In the data rows, 128 means zero.
Some points, each followed by its number:
[105 174 125 111 115  85 135 124 139  74  83 114 103 148 137 113 153 143
 156 144  89  75  92  81 166  98  67 156 155 199 189 186] 0
[ 73  78  99 180  96 152 121 185 149 185 130  77 101  66 133 103 147 134
 123 163 156 173 178 159  74  98 154 103 154 134 158 168] 1
[120 136 146 153 128 174 110 100 100 162 150 170 132 126 112 163  96 112
  98 142 127 131 147 138 101 144 171 115 106  92 119  58] 2
[123 108 121  79 174 109 105 103 134 138  81  79 102  74 116 102 148 149
 166 109 115 125 102 125  84  56 151 120 153 146  95 170] 3
[105 109 125 157 183 111 171 150 150  80 123  97  88 115 177  74 170 150
 102 105 161 149 168 141 163 133  70 167 165 178 163 136] 4
[127 110 147 130 175 120 135 155 164  93 133 106  81  91 157  93 187  96
 112 129  92 144 149  90  96  51 118 202 124 174 147 138] 5
[111 101 176 138 155 202 141 121 124  93 155 194 189 198 158 179 147  76
  90  53 177 156 155 149 168 208  99 114 106  80 150  90] 6
[144 127  90 163 154  78 134 176 181 179 183  74  71  82 174  78 162 166
 111 177 179 176 175 131 140  82 101 182 162 170 132 170] 7
[ 95  95  96 145 133 208 154 198 147 106 132 163 146 161 141 177 164  77
 132  87 127 165 142 158 121 172 120 151  97 101 174 129] 8
[ 75 114 149 138 149  64 145 138 156  90 104 101 129  96 132  52 167 116
 103 128  86 131 134  82 120 104  79 183 106 141 176 153] 9
[137 149  90 159  82  99 163 165 169 109  99 133  95 145 156  76 118 128
 159 150  98 127 151 162 150 147  95 128 113 183 148 100] 10
[163  93 148 134 134 136 133 129  67 158 157 181 117 126 103 138  72 169
 145 126 104 166 126 165  94 132 161  87 109  85  87  40] 11
[121 154  95 151  97  96 104 145 119 157 157 111 119 153 154 148 111 155
 120 157 150 128 107 125 135 165 133 129 159 116 120 142] 12
[113 174 126 111 113  86 133 123 134  82  91 118 106 153 132 117 143 146
 159 143  91  76  91  85 164 102  74 146 152 191 182 177] 13
[199 152  92  67 124 190 121 134 114 167 142 159 125 132 126 163  67 130
 174 115  87 163  69 193 104 144 187  92  96 110  76  69] 14
[137 137 119 135  91 131 121  90 144 158 162 168 159 188 165 170 103 110
 133 124 162 168 149 170 138 191 147 124 103  73 130  88] 15
[120 158  90  96  99 118  96 132 141 171  93  95 183  95  93  98  92 144
 153 150 128 155  83 110 154  85 132 123  88 130 100 144] 16
[159 105 164 100 149  78 140  99 109 104 112 153 116 111  95 110 118 159
 122 114 108 110 145  83 119 104 137 124 122 134 104  98] 17
[177 128 146 103 155 183 166 138 108 104 114 150 185 112 114 169 154 103
  86  86 147  97 102 114 171 156 114 116 122 156  85 103] 18
[ 98 147 111 163 126 110  91  76 173  96 122  98 118 153 181 138 159 123
 134 165 143 128 155 144 140 130 100 187 134 123 172 154] 19
[ 88 122 127 109 132 192  89 102 100 102  90 172 168 136 141 168 112  92
  81  96 119 130 115 163 130 194 175 103 137 123 134  85] 20
[ 70 111 155 143 148  60 148 139 153  91 105 104 131  99 128  49 166 120
  99 128  86 132 138  76 122 105  73 183 104 136 183 150] 21
[ 62  97 155 131 177 140 165 146 114  82  81 150 131  95 153 108 181 117
  83 110 124  97 164  97 136 136 104 160 106 177 127 115] 22
Which three points above are nearest to each new point? Their numbers follow each, nearest first.
[183 125 152  94 164 197 177 137  99  97 109 162 191 113 113 177 161  99
  77  75 148  89  95 117 172 161 117 107 123 161  76  93] : 18 20 22
[149 143 160 117 159 127 112  71 174  83 146 110 133 168 181 130 155 100
 134 128 163 136 160  99 171 118 101 193 144 117 116 160] : 19 4 5
[ 63  72  94 184  93 160 124 198 150 191 133  78 108  62 132 101 152 134
 126 160 155 184 179 159  70  99 154 100 151 131 164 167] : 1 7 12
[125 110 125  84 164 110 103 103 128 142  88  84 107  80 112 109 140 150
 158 113 120 122 102 125  86  69 155 114 156 139  93 167] : 3 17 16
[127 127  94 152 141 109 128 122 129 152 143 114 145 142 128 160 157 161
 168 162 155 151 147 142 160 126 107 142 110  99  98 132] : 12 19 15
[122 130  89 160 134 104 124 123 129 160 148 114 157 145 124 167 153 166
 176 167 161 158 147 141 168 131 103 142 102  90  95 130] : 12 15 19
[120 134 150 163 126 180 103  99  95 171 157 169 130 120 107 171  91 111
  92 149 132 133 155 137  94 142 182 112 108  84 116  57] : 2 11 15
[200 167 165 116 144  69 139  70 124 113 135 128  83 100 101  93  90 164
 180 171  69  87 132  87 137  72 139 145  84 143 103  88] : 17 3 13
[ 66  77  96 186  92 153 119 194 147 189 133  79 113  62 127 102 147 136
 128 162 150 181 177 152  74  98 153 102 147 129 163 162] : 1 7 12
[ 93  93  96 148 128 211 157 200 142 104 131 175 148 173 143 182 161  77
 130  82 126 160 138 163 119 178 120 143  95  98 180 122] : 8 6 20
[170 138 163 107 154 155  89  66 162  83 100 141 113 184 168 157 175 103
 110 121 157  87 169 116 158 142 171 172 160 124 129 125] : 19 20 17
[ 93  89  94 150 129 220 154 203 146 104 129 174 148 171 139 188 162  69
 134  83 125 165 144 166 116 178 123 145  93  94 183 125] : 8 6 20
[127 160  98 150  92  94 104 140 109 164 163 114 119 156 144 149 101 163
 124 162 151 125 101 123 138 164 133 118 159 111 116 138] : 12 15 2
[166  88 151 133 128 135 128 127  58 167 159 188 121 125  95 144  63 173
 148 128  99 168 123 167  85 131 169  78 106  75  80  33] : 11 2 14
[160 106 167  96 143  78 142  96 109  96 105 152 122 110  89 106 118 152
 122 112 101 102 143  80 120 104 138 119 120 137 101 100] : 17 3 22
[129 134 131 172 103 159  94 131 161 158 182 129 193 154 138 165 112  63
 109 125 179 189 166 119 157 175 124 137 114  62 145 134] : 15 6 2
[150 111 127  93 172 133 134  99 113 122 100 111 101  90 105 140 123 148
 119 109 115 113 100 135  83  77 165 121 155 117 102 168] : 3 17 16
[ 57 121  93 145  80  72  65 146 140 166 114  35 170  58  78  76 104 158
 145 194 130 159 114 102 134  83 114 132 123 116 140 187] : 16 1 12
[ 94 150 111 170 126 103  88  67 180  90 125  96 112 163 193 139 164 126
 131 173 146 127 161 144 145 132  91 200 136 122 183 157] : 19 12 4
[ 87 119 117 117 124 153 135 153 118 151 142 119  91 150 139 121 147 143
 136 108 117 107 103 149  89 102 123 119 128 106 156 165] : 12 3 1
[127 129 133 170 108 163  99 136 157 155 179 133 187 151 139 160 115  68
 110 122 172 187 164 120 150 170 125 137 112  67 144 127] : 15 2 8
[152 111 122  96 169 127 136 107 115 126 104 110 103  88 109 137 123 153
 123 112 114 118 100 136  84  80 160 121 152 118 100 166] : 3 17 16
[180 124 154  95 165 194 171 136 100 102 109 161 182 112 114 172 160 101
  84  78 142  92 100 118 165 155 122 108 122 157  75  90] : 18 20 22
